Each named turn below is shown by a few rows before and after it. Which turns, in which order, take the first row of each later pair to the second? The first pair is answered.
vub (before -> after):
[  0  13 -12   8 -10  -2  -4  -7 -18]  ->  [ -7  18  -5  -7   2   0   5  -9 -17]
[  9  15 -14  -3  -9   0  -4  -4  -9]  ->  [  1  16  -5 -16   5   1   7  -6  -6]
[ 11 -19  13   4   6   3   5   3  12]  ->  [ 19 -14   6  12  -7   6  -6   3   7]
[-11  22  -1 -31   0   1  -4  -2  -8]  ->  [-22   0  10 -24  18  -9   9   2   6]
dat (before -> after):
[  8 -18  14  17  10  -2   7   8  21]  ->  [ 12 -11  -7  -2 -16  -9 -11  21  18]
[ 12  -9   7  32  -7  -4  -4 -18  -8]  ->  [  3 -14  -4  25 -16 -20 -10  -8  -8]
[  2  -4 -12   0 -26  -7  -5  10  11]  ->  [ 14   6   9  12 -11  19   6  -8  10]
[  9  -9  -5  -6 -13 -15 -12  17  15]  ->  [26  6 12  3 -3 15 -4  0 13]
Fel (before -> after):
[-2  0 -4 -3 -5 -2 -4 -7 -9]  ->  [-3 -5 -5 -2 -5 -6 -5 -3 -5]
[ -7 -29   0   1  -4 -16   0   9  20]  ->  [ 20 -16  12  13  -7  14  -2  -3  20]
[ -1 -18   5   5  15  -5   4   0  21]  ->  [11 -7 10  9 14 12  4 -9 16]
[ -8  -4 -12  -1  10  -4   1  -7   2]  ->  [ -1 -10 -10   4   7  -3  -2  -4   8]
Sot (before -> after):
[  4  -7   2 -23  10   1  -5  15  22]  ->  [ -6 -11 -16  -7  -4 -18 -16  16  10]
[ 21   0  -3   2 -15   9 -11   8   7]  ->  [ 20  -9   2   4 -10   8  -6  11  14]
[  1 -14  -6   8  -6  -9   1  10  15]  ->  [  7   9 -15   0 -17   1  -7   4  -2]
Pairs:
Between the rows of a pair lie 2 to 3 turns.
[ -3   0 -14  -1 -17 -11  -9   6  -3]  ->  [  5  12  -9 -13 -15   3  -8   2  -5] -> Fel, vub
[ -1  22 -15 -32 -13  -3  -8   3 -15]  ->  [ 20  18  15  -9   8  29   7 -14  -1] -> Fel, dat
[ -3   3  -3 -29   1  -7   5  15   3]  ->  [ -9  -5   8 -17  17  -7  15   8   6] -> dat, dat
[-3  0  0 -7  6  0  3 -4  0]  ->  [-2  5 -2 -5  3  0  0 -6 -4] -> Sot, Sot, dat
[ -7  16   8 -30  11   5  13   0  -4]  ->  [ -3 -26   5  18   3 -15   5  11  15] -> vub, vub
[-2  9 -4 -7  8 20 10 -5 -7]  ->  [ -8 -19  -6   5   8   0   9   8   9] -> dat, Fel
[ 15  -6   5  -3  -4   1 -11  10  14]  ->  [ 11   8  14 -11   9  13  -1   0   6] -> Fel, vub
[-4  6 -2 -5  5  1  7 -7 -5]  ->  [-1  8 -3 -6  3  3  6 -7 -5] -> Fel, Sot, dat
[ 8 10 13  8  0 17 -1 -8 -4]  ->  [-3 -3 13 21  6  4  3 -8 -2] -> vub, Sot, Fel
[ 13  11  17 -14  10  14  10  -2  -2]  ->  [ 4  3 20 -7 19  7 17 -2  1] -> vub, Fel
[ -6  -2  -2 -36  -3 -12  -6  14   9]  ->  [ -8 -27   7   8  10 -20   2   8  18] -> dat, Sot
[ -1  -3  19  19  24  11  18 -11   0]  ->  [-19 -11  12  11  26  -9  20  -2  -1] -> Fel, Fel
[-3  1  1 -9 -4  2 -6  7 -3]  ->  [ 0  0 -1 -2 -7  1 -9  6 -3] -> dat, Sot, dat
[ 14  17   5 -18  -4  25  -1  -4  -1]  ->  [-19  -5   7 -22  17  -6  15   4   5] -> Fel, vub
[  4   2  13   3  16   9  18 -11  -3]  ->  [ -3 -12 -12   0 -10 -21  -1  12   1] -> vub, dat
[  7 -12  11  18   9   4   2  -7   7]  ->  [  1   2   1  23   2   1  -4 -14 -11] -> Fel, Sot, vub
[-22  11   3 -21  15 -11   5   0  -7]  ->  [-15  -3  -3 -25   3 -18  -4  15   7] -> dat, Fel
[  8  -4  -2 -13 -10   3 -10   9   5]  ->  [  8  -7  -1 -14  -9   2  -9  10   8] -> Sot, vub
[ 10 -27  15   0   1   4  10   4  17]  ->  [ 21   6   9   4 -10  23   2 -14  -8] -> vub, Fel
[ -8   7   7  -5   6   6   6 -10   0]  ->  [-14   5  -1   3   1  -4   2  -8  -6] -> Sot, Sot, vub
[-20   3   8  -7  -1   1  17 -14 -13]  ->  [-11   0  -8 -14 -25  -6  -1   0 -11] -> vub, dat
[  1   1  -4 -18 -10   2  -2   5   7]  ->  [ 0 -4 11 -2  7 10 10 -5 10] -> Fel, Fel, dat
[ 13 -11  -4   6 -17  -3  -9   7  15]  ->  [ 12  13  -1 -19 -13  10  -5   0   3] -> Sot, vub
[ 24   3 -14 -19 -19  -7 -13  21   7]  ->  [ 23  11  -5 -32  -8   3  -4  17   8] -> vub, Fel, Fel
[ 13  -5  -8  -3 -17  -1 -10  14   4]  ->  [11 -6  6 25  1  8  2 -4 -1] -> Fel, dat, vub
[ 13   8  -6  -6 -15   4 -14   3  -3]  ->  [ -1  -2 -10  15 -10 -12 -12   0  -7] -> dat, Sot, dat
[-17  22  -6 -14   9   5  20 -13  -7]  ->  [ -6   7  -5 -34   0   3  15   7  16] -> vub, dat, Sot
[  3  28 -16 -30  -8   8  -8 -14 -18]  ->  [-27  -1 -21 -21   3 -30   0  -2 -10] -> dat, dat
[ -8  -2  -5 -16   7  -9   6  11   0]  ->  [ 15  -1 -12   1 -12   1  -9  10   0] -> Fel, Sot, Fel
[ -6   8   6 -12  23   1   0  -1   1]  ->  [12  9  8 -1 14 14 -7 -3  3] -> vub, dat, dat
[  0   8  12 -35   7   0   6   5  -6]  ->  [  9  -1   5 -34  -5  -3  -4  15   4] -> vub, dat
[ 11   9   5   3   2  20  13 -25 -15]  ->  [  0 -31  -1  20   1 -12  10  -4   7] -> dat, Fel
[ -6   2   3  14   1  -3   1 -11 -10]  ->  [ -4  -5  -4  11 -10 -10  -7   0  -5] -> dat, Fel
[16  0  3 -4 -3 12 -4 -6 13]  ->  [  4 -16  -1   9  -2  -7  -4  -1  16] -> vub, Sot
[ -2   2 -12 -18 -12 -10 -12  13   1]  ->  [ -5  -1  -2 -27   1  -6  -3  14   7] -> vub, Sot
[  3  -3  28 -31  16  17  16   7  19]  ->  [ 10 -20  18 -26   0   5   4  21  31] -> dat, Fel, dat
[-22   0 -11 -22   1 -22   2   9  -5]  ->  [-21  -9   0 -20  12 -18  10  10   7] -> Sot, vub
